A: rows in 3 groups, each row roughly a mix of its group's directions (some rows in no group)
A (117 x 15)
[[ 21   0   0  -5  -3   1 -10  17  12  14  15 -12  10  14 -19]
 [ -4  -2  29   4  -1   0  -7  -2  -2  10 -18  12   8   7 -26]
 [ 19  -8   1   7  23   1   1 -13 -12  22  -3 -12   1  15  -7]
 [-19  -7  -6 -14  -1   7 -15   0  17  14   3  10   7  24   9]
 [  5   0  -2  12   4   2   6  13 -11  16   8  -8   0  19  31]
 [ -9   8  -4   0  -5   6 -13   7   1 -14  26  24  -2  -3 -18]
 [ -7  -7 -35   6   3   8  -8  -9  11  -2   6 -21  -4   1   5]
 [ 24   6   7   5 -14   9  -9  -5   5  18   4 -20   3   7 -18]
 [-22   6  10  -6 -14   1   4  12  12 -19   2  24   0  -5  10]
 [-26   1 -22 -22  -7   1  -5  -6  -1 -13 -11   3  -2  -9   8]
 [ -9  -3  13  16  14   4  -5   6 -25 -12  11  18  11  -8  -5]
 [ 34  -6 -10 -17   8   3   3  -5   1   7  -4 -10  -4  12 -15]
 [ -2 -14  -9  -5  21  -1  11 -22  -4   3 -15  -4  -4   3  23]
 [  4  -1 -11  -2 -13  -3   3   5  26 -24   9  15 -13 -12  -2]
 [  3  14  10 -10 -22  -9   0  26  17   1   6  -1   5  -3 -15]
 [  2   6   5 -12 -27   8  -6   9   8 -19  -5  13  -1  -9 -20]
 [  8 -14 -17 -13  23   1  -3 -10 -26  -4  -9  -3   6  -3   0]
 [  6   2 -32  10  -8   8  -4   5  10 -14  19 -12 -10  -5  -1]
 [ 14   9  -1 -16  -9  -8  11   8   6 -12 -13   2 -12  -9 -27]
 [  8  -5   6  16   2   7   1  13  -5   5  16 -15  18   3  26]
 [ -6   6 -12 -14  -3 -12  -6   7  14   5  -7   8 -11   7 -33]
 [  2   6 -15  -3 -25  -1   2   8  25 -16   7  -7  -8 -13   6]
 [  3  -5  -9 -21   1  -4  -3 -11  24 -17   5   4   5 -18 -15]
 [  7  -7  -9 -13  25 -16   2  -1 -18  19  -8 -12   6   5   4]
 [ -4   6  26  18 -12  -4   0  13  15  -1  18  15   4  -3   5]
 [-10   2   4 -15 -15  -5 -10 -10  25  -7   1  21  -4  -8 -13]
 [  7  -3  -2 -21  -3  -5  -9  23  13  -6   6  14  10   3 -23]
 [ -5   1 -31 -11   2  -2   6  -9 -13  -8 -15 -15 -12  -8   9]
 [  3  -6   4  -9 -19  13 -22 -22   5  -7   1  18   2  -7 -12]
 [ -4   5 -13 -34  -8  -5   1  -2   1 -16 -13   8  -5 -11 -11]
 [ -6   1  -4   3  -5   1   4  28   0 -29  13  12   7 -14   2]
 [  3   2  10 -16  -2 -10  -1  18  -2  -8 -10  22   1   0 -27]
 [-17  -1   6  12   3  12  -5 -29  10  -2  19   2   4  -9  15]
 [  8  -2 -26   8   1   1  10   8   7   0   4 -22  -8   7  24]
 [  1  -8   7   1  24  -1   4  -1 -19  18  -4  -6  12  15  20]
 [ -5  -1 -22   5  20 -10  11  -1   4  15  -9 -20 -11  13   8]
 [ -2   5 -11 -12  -7  -5  -6  21   6 -12   0  10  -3  -2 -33]
 [  2   0  -1 -23  -3  -8   0  -6  21 -17   4  10   4 -21 -16]
 [ -7  -5  -2 -12  -3  -2  15   2  21   0 -29 -16   1   4  12]
 [ -4  -9   6   3  17   2 -12 -22 -13  25  -5   4   3  17  -1]
 [  4  -9  24  -6   1  -2   0 -22  23  16  -7   3   8   4  10]
 [  4   6   7  -7 -16   2   5  21  12 -25  12   7   9 -18  -1]
 [  7  -1  11  10   6   1  10  -4 -10  17   1 -16   5   7  32]
 [  5   0 -23   9   0  13   5  -8  10  -2   7 -32  -5   0  11]
 [ -9  -5  16   3  14   9  -5 -25 -19  15  -4  -4  12   4  11]
 [ 14 -14 -25  -3   6   3  -9   4  25   0  15  -8   3  10   0]
 [-14   1 -18 -20  -8  -6   2   6  27 -15   5   3  -2  -7   9]
 [  0 -10 -12  11  28   5  -3 -24 -20   3   7   0  -3   1   4]
 [ -6   8   3  -2  11 -10  20  20 -13 -17  -2 -10   8 -21  -2]
 [-11  -6  -8 -18  14 -15   9  24  -5 -14  -5  11   9  -7  11]
 [ -4   9   8   4   6 -13  21  25  -2 -15   9  -6   7 -17   9]
 [  5  -2  26   4  13  -4  12   4 -18   0   3  22   4   0  17]
 [  3  -1   6 -11  17 -19  -5   7 -17  22 -10  -1   9   7 -17]
 [ 25 -15   0  -7  15 -17   2  14 -16   4 -13  -3  11  -3  -7]
 [-16   9  29  -7   0  -5   3   2 -17  -4  -9  21   6  -8  -8]
 [  7   1   1 -10 -20   1 -10  -8  25  -6  -2  15  -9  -2 -22]
 [-12  -1   1   4 -23   9 -13   4  29 -14   6   9   2  -4  -9]
 [  7   7   0  32 -12  16  -3  -2  -3 -10  19 -11  -5  -9  -3]
 [ 12  -7  13  20  11   6  -3 -15 -13  17 -12 -17   4   6 -12]
 [-20   6 -15  24  -4  -4  -3  13  -5  -2  14 -14   0  -8  15]
 [  8 -15 -16   0  16  10 -13 -13  -1  17   3 -18  11  16   3]
 [-15   9 -11  27   0   6   7 -16  -2  -1   5 -16 -16  -6  13]
 [ 24  -3 -10  -9  -9  -8   0  12  12   5 -16  -7 -10   9 -23]
 [-24   4  -9   1  10  10 -17  -6 -15  -7  11   4   7  -3 -23]
 [-12   3  31   0  13  -9  -2  -2 -12   8   3  19  14  -4  -8]
 [  3   2  -7  -7 -14 -14  10  29  12 -19  -6   6  -6 -12   0]
 [ -4  -7 -16  -1  30   3   0 -12 -19   6   9 -11   7   4  14]
 [  0  -4 -10 -12  17  -5  -2 -21  -6  10 -20  -6  -8   3 -24]
 [  9  -4  -8 -12   5 -14  10  34  -4 -12  -3  15  -2   3   2]
 [ 22 -14  -6  13  19  -1   6  -6 -19   2  -6 -20   5  -5  10]
 [  7   4   6  -6 -22  12 -17 -11  21   0  12  -4   8  -7 -19]
 [-12   2  -7  -8   0  19  -1 -14  22   9  -4 -23   4  16  -2]
 [  5   6 -11  -7 -17  -4   0  21  20 -19  10   8  -6  -9 -14]
 [ -1  17 -20  -8 -20 -14   1  11   8   1  16  -1 -18  -6   7]
 [  3   2 -12   7   3 -18  16  15 -15  -7  -2 -10  -6 -14  24]
 [-15   1  -7 -12  15 -11   2  25 -15 -11  11  11  14  -7   5]
 [-12  -2   8  -8  21  -3   0  17 -27   0   4  15  16   6   4]
 [ -6   8 -15  -5 -17  -8   2  19  30 -10   7  -4  -6  -6  -4]
 [-11  -4  -5 -19  20 -13   1  -4 -17   3   3  21   2   1  19]
 [  3  -4  -9  11   7   5   4  -2 -16  -7  12 -14   7 -12  32]
 [-21   4 -16 -15   5  -4  11  12  -2 -22  -6  -9   7 -18   1]
 [-12  -2 -20 -14  24 -10  12  -2 -10  -7  -8 -16   4 -13   5]
 [-21  -2   4 -17   7  -7   0  12  -3 -17   0  28   8  -8  -2]
 [ 10  -4 -20  14  -2   4   3 -13  10   9  -3 -27 -11   6  14]
 [  7   9  27   0 -25   6  -1   7   2   9   7  -4  13   0  18]
 [  0   9   1   5  -6   9  -2 -13   8  24  -3 -32   2  12   0]
 [  2   8  -4 -10 -13  -8  -1  20   0 -14  -9  12  -9  -5 -30]
 [-12  13  -2  -2   2   0  -6  14 -18  -3  32   4  11  -6  14]
 [-22  11 -11 -12  -7  -2   5  25   9 -17  13   5   4  -6   9]
 [  4  -5 -12   6   4   4  13  -9  -2  -2  -3 -22  -2  -5  35]
 [  1   2  20  -4 -14   5 -10  -6  15   9 -10  14  -1  10 -28]
 [  9   5  -6  12   3   9 -14 -26 -12  12  23   3 -10   4  -5]
 [  5   5 -22  11  -1   8   1   9 -28  -2   3 -22  -3   1  12]
 [ -2  -1 -17 -10 -24   8 -12 -11  15 -13 -10   5 -13  -6 -13]
 [ 18  -5 -24  -7   7   0   2 -19  -4   3 -15 -16 -15   1 -11]
 [ 11   3  15   0  -6 -26   1  17 -15   7 -12  15  -4  -8 -10]
 [-23   1  -2   0 -17  11 -11   5 -11  -8   5  11   6  -2  27]
 [  2   1 -15  16  12  -7  10  -8 -16  13 -14 -19 -17   7   7]
 [ 14  -2  20  19  10  -3   8  13   9   4  24  -3  13   0   9]
 [-20   5 -12 -27  -8  -5   1   9  16 -16  -7   8   0  -8  -6]
 [  6  -9 -17 -13   2 -16  10  13   8  -6 -28   5 -14   5  -5]
 [ -9   3  27  -9   5 -11  11   9 -17   3 -14  16   8  -1  11]
 [-27   1 -18   0  -3   3   0  -2   4 -23   7   7  -4 -16  13]
 [ -8 -14  -8 -10  22   7 -18 -10   6   5  10   7  16  11 -16]
 [  6  -3   7  21   7   2   4  10   0  13  19  -7   6  13  27]
 [ -2   2  -9   4   2  -1  11  13 -10 -11  14 -11   6 -12  33]
 [  9   3  -9  -4  10 -13  -1  24 -23   0  20  -5  13  -8   7]
 [-22   5  12  -9  -4  -5  -1   8  -5  -1  12  20  10  -3  27]
 [-19  11  -6   2 -18   7  -1  -4  23 -14   4  13 -19  -1  -8]
 [  6   1   3  21   3   6   7 -20  -7  15  -1 -21  -6   4  22]
 [ 10   1   3 -11 -25   1  -2  -4  29  -3 -12   9 -13   4 -11]
 [  4  -4  11  -4 -19   5   2  -6  28  -4 -22   6  -8   5 -14]
 [ -3  -3  31  -9  -7  -1   1 -20  15   5  -6  14   8  -7  11]
 [ -5   3   2   4 -26   5  -7  10  30 -13   5   9  -3  -5  -9]
 [ -3  -5  11  16  23  10  -4 -22 -18  10   9   1   6   6   8]
 [-17  -1   2  23  18   3  -3 -18 -12   4  -8   0  -8   3 -21]
 [  7  -7 -28   6  -9  13  -4  -2  20  -7  -5 -21  -8   6  -8]]
one row of each group, then the others: which group is each in?
[-22   4  -9 -19  -8   0   9  14  21 -17  -2   9   0  -1  12]
(127)
[-10   6   4  21  16  -1  11  -7 -28  10  -9  -8 -10   5   8]
(103)
[-28   5   4 -13 -12  -5  -4   2   3 -12   5  19   6 -14  16]
(112)

[-11  -5  15  -4   8   3 -14  -4   5  23   4  16  10  25   1]
(112)
[ 22  -1  18  14  -3   9  -1 -20   0  21   3 -15   1   7   6]
(103)
[-12  10  28   4   8  -8   6  12 -23   3  -6  10   8  -3 -10]
(112)
[ 10  -7   3  12  15 -19   8  11 -29  -2  -7   0   2 -13  10]
(127)
[ 11   0  26  10   4   1   5 -16  -6  24  -6 -10   4   8  14]
(103)
[-23  -4  -1   4  21   0   4  -2  -9  -1  11   4  10   0  30]
(103)
[  2   2   4 -12  -6 -21  15  24  -2   1 -15  -5   5  -8  21]
(127)
[  4  -5  -1  -6  10  10 -20   0   0  -1  21  10  15   6 -27]
(103)
[ -1  -5   8  -5  29  -2   6   3 -22   8   8  -5  20   2  13]
(112)
[ 22   5  -2   1 -14 -11   8  23  23  -1   4  -1 -11   3 -10]
(103)
[ 13  -4   4  14   6   1   9 -12  -4  19  -6 -20  -4  10  24]
(103)
